[[ -0.2 -16.9 -15.3   1.8  -1.5  43.3   4.7 -15.3  -6.9  15.3   2.5  15.7
    6.4  31.7  -3.7  14.5]
 [ -7.9   6.1 -22.7  22.1 -22.9  52.1   2.6   4.0 -18.9  14.1  -7.1  -3.4
   -3.4  13.5 -14.6 -15.2]]
:
[[ -0.2 -15.3  -1.5   4.7  -6.9   2.5   6.4  -3.7]
 [ -7.9 -22.7 -22.9   2.6 -18.9  -7.1  -3.4 -14.6]]

[[ 41.3   3.0  -0.2   6.3   7.5]
 [ 36.8  -6.9 -19.3  21.4   1.2]
 [-43.5   7.4 -35.4   2.3   9.6]
 [-37.9  -0.5  47.4   4.5  -7.9]
 [ 46.3 -13.3 -31.1  -0.5 -21.6]
 [ 30.0  26.2 -47.3 -18.0   3.2]
 [-42.7  12.8  37.3  11.0  -2.7]
 [-39.2  -7.7 -36.1  13.1   6.7]]
:
[[ 41.3  -0.2   7.5]
 [ 36.8 -19.3   1.2]
 [-43.5 -35.4   9.6]
 [-37.9  47.4  -7.9]
 [ 46.3 -31.1 -21.6]
 [ 30.0 -47.3   3.2]
 [-42.7  37.3  -2.7]
 [-39.2 -36.1   6.7]]

[[ -4.0 -24.3  16.6  15.1  -3.7  -8.9  29.5  27.2]
 [-48.5 -32.3  45.5  -6.4 -33.2  35.3  12.8  17.3]
 [ 52.9  43.8 -41.5  -9.5  44.5 -28.5 -21.6 -18.5]
 [ 26.2   7.7 -29.5   6.8  10.1 -15.2  -8.9  -8.1]
 [-60.2 -48.9  43.4   1.4 -46.6  34.8   9.6  13.4]
 [ 11.2  -8.0  10.6  14.6  11.4 -19.1  29.4  24.1]]
:
[[ -4.0  16.6  -3.7  29.5]
 [-48.5  45.5 -33.2  12.8]
 [ 52.9 -41.5  44.5 -21.6]
 [ 26.2 -29.5  10.1  -8.9]
 [-60.2  43.4 -46.6   9.6]
 [ 11.2  10.6  11.4  29.4]]

[[-45.1 -14.7  -1.7   6.0  34.2 -11.4 -27.1]
 [-47.8 -22.3   0.5   7.2  28.4  -5.7 -29.2]
 [  6.4  -1.8  -1.8  10.9  41.7  -4.0 -12.5]
 [  4.8  -1.8  -1.5   9.4  37.5  -3.6 -11.1]
 [  0.2  -0.4   0.1   0.7   5.4  -0.6  -1.3]
 [ -3.4  -4.7  -1.7  12.3  45.8  -6.2 -18.1]
 [  3.8  -3.5  -2.3  12.1  48.3  -6.6 -15.2]
 [-33.4  -9.3   5.8   5.6  47.5  -6.7 -27.2]
 [-58.7 -60.7  18.2  14.8   9.8  15.0 -32.8]]
:
[[-45.1  -1.7  34.2 -27.1]
 [-47.8   0.5  28.4 -29.2]
 [  6.4  -1.8  41.7 -12.5]
 [  4.8  -1.5  37.5 -11.1]
 [  0.2   0.1   5.4  -1.3]
 [ -3.4  -1.7  45.8 -18.1]
 [  3.8  -2.3  48.3 -15.2]
 [-33.4   5.8  47.5 -27.2]
 [-58.7  18.2   9.8 -32.8]]

[[ -4.8  23.8 -18.8]
 [ 34.4 -26.2   7.2]
 [ -1.3  27.6 -22.3]
 [-29.2  -0.5   2.8]
 [-21.8  11.3   2.5]
 [ 10.9 -24.1  26.1]
 [ -9.9  18.7   6.5]
 [-11.0   2.5  10.9]
 [-15.7   3.3  -7.0]
 [ 45.7  13.4   2.1]
 [-14.4 -24.4  12.2]]
:
[[ -4.8 -18.8]
 [ 34.4   7.2]
 [ -1.3 -22.3]
 [-29.2   2.8]
 [-21.8   2.5]
 [ 10.9  26.1]
 [ -9.9   6.5]
 [-11.0  10.9]
 [-15.7  -7.0]
 [ 45.7   2.1]
 [-14.4  12.2]]

[[  1.0  59.5   1.1  -1.4]
 [  1.0  54.6  -1.3  -2.1]
 [ -2.0 -45.6  -1.6  -1.0]
 [  1.4  39.8  -0.8  -0.1]
 [  1.4   8.3 -11.3  -3.6]
 [  0.7 -14.0  -8.8  -2.7]
 [ -3.0 -53.1  -2.6  -1.9]
 [  0.9  10.9   5.1   2.3]
 [  5.0 -14.8   2.5   4.6]
 [  1.1  32.4   0.9   0.8]]
:
[[  1.0   1.1]
 [  1.0  -1.3]
 [ -2.0  -1.6]
 [  1.4  -0.8]
 [  1.4 -11.3]
 [  0.7  -8.8]
 [ -3.0  -2.6]
 [  0.9   5.1]
 [  5.0   2.5]
 [  1.1   0.9]]

[[-15.0  48.2  62.0 -43.9]
 [-37.4  58.1  51.1 -45.2]
 [-18.6 -55.0 -58.2  52.8]
 [ 25.6 -57.7   5.6 -41.6]]
:
[[-15.0  62.0]
 [-37.4  51.1]
 [-18.6 -58.2]
 [ 25.6   5.6]]

[[-16.9  24.2  -7.2 -26.3  40.7  13.6  -9.6]
 [ 16.2 -28.0  13.1  39.9 -47.9  -3.6  24.1]
 [  9.4 -33.2   5.9  31.6 -51.4 -10.7  16.0]
 [ -9.8  32.3  -3.0 -28.2  51.2  13.9 -11.6]
 [ 18.8 -17.0  13.3  35.4 -33.0  -0.6  21.1]
 [-18.9  10.4  -7.3  -7.9  17.2  15.3   4.7]
 [-20.9  19.1  -9.8 -20.5  32.1  14.8  -4.2]
 [ -8.0  32.8  -2.9 -30.2  52.8  11.9 -15.1]
 [ 23.3  -8.9  13.3  24.6 -20.2  -4.9  10.5]
 [ 22.3   2.7   9.3  16.6  -3.7  -3.2   4.7]
 [ 22.9 -16.0  14.9  35.1 -32.4  -3.3  18.7]]
:
[[-16.9  -7.2  40.7  -9.6]
 [ 16.2  13.1 -47.9  24.1]
 [  9.4   5.9 -51.4  16.0]
 [ -9.8  -3.0  51.2 -11.6]
 [ 18.8  13.3 -33.0  21.1]
 [-18.9  -7.3  17.2   4.7]
 [-20.9  -9.8  32.1  -4.2]
 [ -8.0  -2.9  52.8 -15.1]
 [ 23.3  13.3 -20.2  10.5]
 [ 22.3   9.3  -3.7   4.7]
 [ 22.9  14.9 -32.4  18.7]]

[[-47.7  53.2  45.8  -4.6  -9.0   7.0  -5.7 -27.0]
 [ 41.3  37.1 -52.2  24.9   8.0  -2.0 -51.2 -44.6]
 [ 16.0  46.3 -31.1   9.8  29.9 -39.1  14.7   7.1]]
:
[[-47.7  45.8  -9.0  -5.7]
 [ 41.3 -52.2   8.0 -51.2]
 [ 16.0 -31.1  29.9  14.7]]
